128 stands for zero in the data rows.
Some points:
[127 160 144  73 111 185  65  74 174 195 173  93 162  86 122 162 144  76
 140 135 180 141  78 169 165 118 149  91 170  99 115 104 104 132 119  98
 100  87 106 187 136 187  69 126  86 162 197  72]
[143 177 155  72  74 157  71  93 111 114 150 185  72 133  99 181 187 129
  83  68 186 136 136 133  98 178  86 140 186 101 188 128 138 124  93  95
 158  65 162 118 180 172 104 174  66 103 149  93]
[159  88 186 147 135  93 164 113  76  79 146 172 146  89 158  66 119 191
  80  92 121 151 188 171  81 116  97 153 112 164 139 179  59 186 135 159
 193 132 114 181  93  57 132 157 112  94  98  71]
[106  78 159 193 135 136 124 169  73 158  83 181 103 181 189  60  82 155
  94 130  89 144 155 182  96  85 177 137 115 160  71 111 170 176 109 175
  97 109 131  89 119  95 163  88 104  79 141 188]
[159 126 191  73 147 136  70 148 167  65  88 107 135 130 124  99 125  76
 177 197  57 177  62  94 182 107 118 140  59  79 204  89 142 189 101 188
 119 133  60 164 169 174 186  80 154 114 101 161]
[ 65 139 110 134  56  88 164 170  61 152  77 179 182 156  66 156 132 158
 183 100 104 186 187  83  77 147 135 106 191 168 126  71 140 115 182  98
  62 115 150  92  99  77 120  85 128 206 198 167]
[186 126 188  70  83 148  58  87 177 100 160 100 184  89 117 138 138  80
  78 121 190 103 135 165 120 128 162 114 159  86 181  77 176 140  96  82
 180  75 162 187 150  96  66 192 109 141 139 104]
[ 59 136 117 164  85  67 154 145 100 151  80 132 192 183  96 191 180 158
 192 145  79 181 166  76 102 160  84 119 173  78 119  67 138 118 133 120
  69 110 142  76  56  89 160 103 172 202 190 132]
[111 176 146  90 122 187  65  66 148 186 143 112 133  81  90 166 173  96
  79  95 193 158  66 148 147 138 163 133 170 126 123  94 101 174 113 113
  99  69 131 151 172 190  87 104  81 173 192  73]
[193 155 172  63  71 142  71  99 190 125 112 123 182 126  94  94 154  66
 134 194 192 136 162 167 131 112 106  77 161  79 182  77 142 148 107  72
 160  74 101 151 180  89  76 191 116 177  82 138]
[177  91 187 162  73 122 138 113  74  89 157 173 136  55 183 107 104 185
  75  75 140 170 162 111 119 162 119 172 104 165 122 171  98 187 142 133
 167 138  88 196  74  57 147 154 109  79  95  85]
[170 172  62  90 140 159 164 162 172 117  78 100  81  89  52  68  77 203
  68 102  97 116 191  96 148 116  94 137 136 166 131 118 111  72 156 153
  91 191 159 206 172 130 189  70 150 144  96 178]
[157 173  84 119 190 104 161 201 104  84  63 123 100  77 115 197 140 117
 130 127 156 198 181 148 139  66 180 172  61  79  64 154 143  61  99  97
 140 197 162  95 168 173 105  78 130 148  77 105]
[112 130 191 186 104  90 160  78  68  80  96 106 165 147  81  72 102 110
 151 155 156  80 146 180 139  85 163 119 186 190 138 181  61 178 135 183
 170  81  89  99 153 146  64 129  83 172 195  59]
[143  75 189 143  73 155 170 104  75 123 131 156  97  67 185  64 101 180
 121  89 144 174 169 144 135 164 131 168 158 178 112 157 134 176 131 196
 101  85  82 142  90 116 190  72 130  67  73  83]
[140 109 132  79  68  98 196 124 119  71 193 174  61 150 174 180 134 165
 120 100 171  73 163 154 130 185  64 120 147  76 200 132 108 100  76 111
 150 181 175 153  84  63 118 188 100  79 145 113]
[ 98 102  76 168 187  66 158 135 128 161 148  68  94 160 169 188 141 120
 179 188  79  93 129  85 161 174 118 153  80  63 137 139 164 107 103  89
 173  77 129  86  60 144 116 148 188 107 123 187]
[107 147  68  78 131 139 110 191 190 142 182  88 160 124 175 159 121 124
 194 132 146 116 106 167 155 104 167  74 126  80  73 157  91  60 146  95
  98 193 126 176  63 179  70  95 103 159 198  60]
[ 74 204 186 143 149 161 194 121  73  81 116 166 154  86 126  97 175 113
  96 191  86  64 165  72  59 187 118 153 151 177  79 170  64 141 118 102
 188 138 109 136 141 135  96 103 141 183 101  61]
[139 114 109  80  59  70  86 121 163 122 185 188  72 143 174 183 168 131
  93 105 172  81  99 150 153 168  59 145 161 107 194 130 149 128  71  81
 158 127 181 136 122 110  96 191  79  69 178 143]
[102 149  67  91 121 135 100 190 185 155 192  80 167 132 168 158 119 105
 191 136 153 111  94 170 155 121 150  76 133  74  89 152  81  62 147 110
  86 192 121 180  63 180  65 115 114 151 195  61]
[137 118 131 190 118 144 132 157  65 118  83  76  67  95 133 183 176  74
 203 181 105 160 117 186 187 123 162 114  56  58 177  88 136 137 108 107
  89  99 108  81 153 151 163 170 176  70  88 190]
[151  86 135 125 102 117  72 136 196 169 186 153 144 103 121 162 121 104
 153  98 191  69  80 169 145 175  66 140 166  90 183 141  59 160 124  66
 125 131 161 179 106 103  78 181  82  89 185  66]
[196 101  95 156 180  62 171 114 149 149 183  62  92 131 148 183  64 167
 138 189  86 106  75 102 111 178  82  94  61  77 129 166 204 163 129  67
 138 124 127 157  98 122  76 102 165 134 156 184]
[148 197  61  82 123 139 163 135  94 181 118  89 123  74  68  76 202 169
  81  84 193  50  84 109 139 109 122 102  88 173 159 154  85 104 180 179
 154 190  77  81 175 126 145 173 135 138 132 181]
[ 59 115 114 185 163  75 134 120 189 107 151  64 161 158 161 188 190 142
 190 193  97 100 104  95 149 173  67 178 156  65  85  74 117  93 105 156
 164  84 136  83  62 127 182 134 164 138 117  83]
[153 110 110 186 117  99 145 103 112  78 140  51  65 120 185 187  77 173
  92 204  90 167 133 179 106 176 112  70 163 127 190 143  64 174 158 135
 143  73 185  61 129  69 138  91 167  90 172 133]
[158 198  59  91  57 165 102 159 144 150 137 112 107 117  66  74  78 182
 107  97 140 140 155  72 135 187 111 115  57 186 150  63  76  93 175 194
 185 196 127 102 181 134 146  81 132 180 111 159]
[114 186  62 180 146 122 137 174 170 110 129  78 133 110 186 156  93 132
 177 135 148 156 140 189 168  86 178  69 157  90  70 143 100  61 128  97
  69 201 156 112 101 185  73  80 101  96 192  71]
[172 185 100 106  64 109  93 164 204  71 162 125  89  99  60 132 168 138
 153  72 187 150 118 144 107  73 134 117 161 176 167 201  96  89  66 109
 105 176 150  78 172 144 176  76 145 115  56 191]
[ 90  82 135 117 130 176  59  95 186 187 202 116 182 141 140 110 126  85
 176 141 154  83  75 187 151  92 163  81 162  94 105 120  63 162 151 135
  75 140 111 180 101 166  71 159  80 154 190  66]
[148 154 190  85 117 171  62  72 114 169 120  97 157  71  90 131 180  98
  71 108 191 167  84 152 149 128 144 134 184 120 135  96 101 186  90 112
 128  73 119 137 182 177  80 146  88 180 179  77]
[143 181  97 196 115  90 145 110 105 168  64 147 126  79  94 126 156 112
 178 120 159 160 133 191 183 124 148  66 127  83  67  80 187  65  75  93
  64 199  97 116 175 180 129 144 161  79 141 164]
[ 72  83 133  63 151  91 101 119 169 188 125  94 173 182 116 190 105  80
 193  70 119 152 137 177 182 137  93  61 102 152 166 133 160  87 115  83
  63 181 111 190 149  78 104 138 165 188 165  60]
[148 100 179 114  87  76 130 132 115  78 194 150 134 112 159 182 135 165
  65  70 170 122 153 140 126 137  63 135  88  94 182 143  91 176 126  65
 188 196 165 192  77  62  74 196 117  94 141 106]
[ 84 202 177 139 157 149 196 121  81  91 111 167 165  96 110 101 174 118
  86 191  75  65 151  68  63 180 118 154 120 185  78 178  64 153 131  99
 193 140 114 149 137 147  83 107 140 181 101  56]
[115  71 188 143 159 142 128 112  87  93  89 168 166 188 170  71  77 173
 103 177  75 120 132 123  76  67 154 152 129 180 108 121 100 182 176 189
 112 154 127  87  88 145 155 100  96  90 137 149]
[135  68 183 172 161 141 150  82  88  93  75 181 169 117 170  74 102 126
  76 114  64 141 108  74 101  90 172 151 123 186 136 153 131 172 184 196
 100 110 113 120 107 174 153 125 148 103  83 147]
[106  79 183 155 172 135 119 119  76  70  85 181 160 168 169  65  82 155
 100 170  73 136  83  87 107  90 162 147 117 178 133 147 132 179 182 189
  89 108  81 138 123 139 178 114 118 123  97 146]
[146 143 116  89  76 114  57  77 170 112 185 179  86 133 136 184 172 112
  78  72 186 111 102 139 169 158  60 155 173 109 192 120 136 137 107  91
 155  90 166 151 138  96  94 187  63  99 186 136]
[192  83  96 188 160  72 194 138 108 171 156  85  94 145 167 191 123  76
 159 176 106 123 107  88 138 144 118 159  59  69 103 174 180 102  93  79
 128  67 160 157 128 112  80 133 177 151  72 164]
[114 160 103 197 135  73 166  86  88 175  65 150 127 100  76 157 144 113
 164  68 158 160 181 194 172 120 106  59 128 134  82  85 189  74  79 102
  65 196 127 111 179 140 146 139 166 107 109 177]
[140 118  59 196 153  73 165 104 150  83 165  60  81 148 187 168  69 131
 137 174  93 135 120 130 120 156  90  68  65 104 193 186 108 154 133  98
 169  64 198  85 171  99 120  98 183 124 147 168]
[171 114  94 154 179  68 158 119 123 148 183  78  68 168 176 189 132  96
 139 182  69  86 132  82 135 173 126 149  60  64 107 192 151 102 105 100
 123  79 153 149  79 115  81 157 196 146 116 178]
[153 199  73  87 126 148 138 145 122 153 116  95  74  77  65  63 123  99
  72  60 132 181  94 164 149 140 171 112 171  91 139  89 151  97 194 176
 195 188 122 138 179  87 197  82  86 186  80 164]
[164 190 112  67  73 147  82 141 196 131 167 114 157 109  58 129 177  64
  98  66 191 167 138 117 129 102 140 149 158 136 155 190  88  76 120 102
 170  87 164  76 175 177 199  83 110 107  73 121]
[ 69  76 167  61 149  99  84 104 136 177 106 111 148 180 114 194  98  90
 191  76  87 157 172 169 183 146  69  57  80 162 191 114 171 119 112  90
  61 147 124 198 158  64 131 153 140 197 127 133]
[175 179 130  76 151 188  64 100 121 155 102 127 163 188  93 121 182  73
  81  81 187 161 160 133 107 112 180 102 183 126 128 112 160  85 139  63
 154  65 117 149 176 194  91 167  81 101  83  78]
[148 131  84 195 137  76 175  94  96 165  66 169  95  64  85 118 175 135
 118 119 173 155 178 191 145 123 141 133 110  99  59 108 193  69  78 107
  66 167 143  81 182 186 124 147 155  89 111 184]
[147  71 180 160 134 178 118 127  74 111  78 183 134 142 161  88  63 156
  86 134  85 120 109  84 126  80 173 162 151 186 118 149 161 174 175 192
  96 112 101 126  84 165 165 105 123  77  91 127]
[110  70 185 148 139 182 116 127  73 102  85 174 148 161 167  71  74 138
 115 127  83 128  74  66  88  94 152 163 157 185 123 137 157 175 179 190
 112 121  93 131  98 169 171 100 147  91 109 141]
[157 187  73 120  80 151 137 195 205 175 135 124 109 124  58  73 109 170
  61  86 142  97 125 101 153  94 182 162  88 181 121 119  80  70 139 149
  98 174  90  73 179  69 196 177 151 139 104 163]
[ 87  73 191 171 119 153 164 130  80 119  84 171 147 174 167  65  96 192
 114 110  90 134 165 147  71 106 155 147 150 173  75 148 111 180 138 192
 137  74 127 141  98  99 172  93  81  77 122 136]
[130 192  77 123 141 162 123 192 163 185 159 114  94  70  62  73 166 143
  76 107 141  73 121 112 154  91 177  86  72 164 108 126 129  86 172 145
 191 191  53  80 187  84 153 132 103 178 110 172]
[128 181  56  76  64 191 120 145 170  70 122 109  86 114  65  67 143 158
  77 108 144  78 175  76 131 117 150 179  82 186 133 107 154  86 171 154
 193 202 127  96 172 103 157 137 117 188 107 168]
Along one direction, these points spread out more than along any other. Take the direction at right angles to it along which they spread out most. Go by this last direction. For each point below, how far along it does it lie, from 0 to 99? The average is 50, and the first point in the table lies past the average. One standard deviation of the points above along it is 16.
[ 77  79 111 173 181 172 121 141 105 117  95 180 163 193 178  78  64 143
 172 127  84 105 110 116  83  66 185 137 156 148  77 103 153 176 151 196
  73 154 129  99 106 127 121  92 104  97 179 145] -> 43
[169 103 139 152 176  79 110 104 166 175 148 119  86 178 113 189 147  84
 185 194  91 144  94  72 160 163  64 135  55  70  86 187 190 115  84 122
 155 112 184 119  54 101 127 124 184 146  72 121] -> 23
[105 105  86 184 151 103 173 177  98 122 166  61  88 149 176 183 181 112
 181 195  81 149 132 157 141 173 131 125  65  65 141 135 162 122 106  89
 108  67 139  72  70 104 114 166 178  81 102 173] -> 19
[109  93 127  72 172 166 182 190 115 110  87 126 171 202 118 162  91  75
 185  80 167 143 196 143 119 112 150  53 130 145 120 140 191  65 145  63
 108  71  87 190 150 169 117 195  97  84  64  97] -> 47
[105  70 170 109 153 173 139 121  82  82  89 183 155 141 156  78  68 135
  84 138  66 153  97  93 103  98 189 179 123 175 113 147 163 178 171 193
  87 134 112 136 110 167 161 102 131  79 110 147] -> 50
[175 114  62  86 103 158 138 182 183 148 202 175 121  93  54  79  86  84
 169  85 181 100 148 158 142 142  54 135 177 158 195 109  77  68  72  72
 168 140 167 101 175 105 125 189 136 114 115 126] -> 63
[101  72  77 119 185 178 130 148  99  99  79 186 172 195 178  94  71 127
 137 171  80 112 105  81  56  96 144 157 159 143  75  97 182 171 161 194
  78 160 147 114 118 119 143  87 127 120 122 176] -> 44
[135  68 188 116 161 151 115 116  86 107  68 182 117 155 162  72  96 145
  97 148  76 147  75  71 101  91 173 170 133 177 152 128 174 180 184 190
 109 128  98 116 104 169 154  85 135 115  78 145] -> 51
[ 92 201  66 117 127 141 146 178 169 165 161  74  72  78  61  63 134 185
 114 105 170 105 113  87 126  62 108 122  87 185 145 117 103  97 134 178
 185 189  86 161 147  65 193 135 158 184  86 165] -> 74
[109 187 194  90 123 176  65  70  94 154 130 140 117  74  81 137 184 102
  92 105 191 139 107 160  84 171 127 160 178 155 117 109  77 173 106 112
 140  71 156 138 179 171  84 122  83 174 172  63] -> 65
[ 70 112 144 133 170  71 133 101 185 164 166  72 109 148 168 186 151 133
 190 193  74  94 132  77 130 182  64 183 116  65  81 105 169  89  94 133
 175  95 145  92  63 119 168 123 188 134 156 101] -> 22
[107  70 155 165 187 146 153 113  97  89  89 177 174 198 157  70  73 152
 144 135  80 112 131  94  73  69 165 154 161 174  81  87 136 184 140 190
 105 132 111  92 123 122 126 127  81 112 150 182] -> 45
[ 61 122 134 179 165  73 155 108 185 123 143  71 153 163 162 187 191 149
 187 190  87  99 110  90 138 178  72 172 121  64  84  83 126  95 102 122
 158  83 131  89  61 120 172 107 185 160 148  89] -> 23
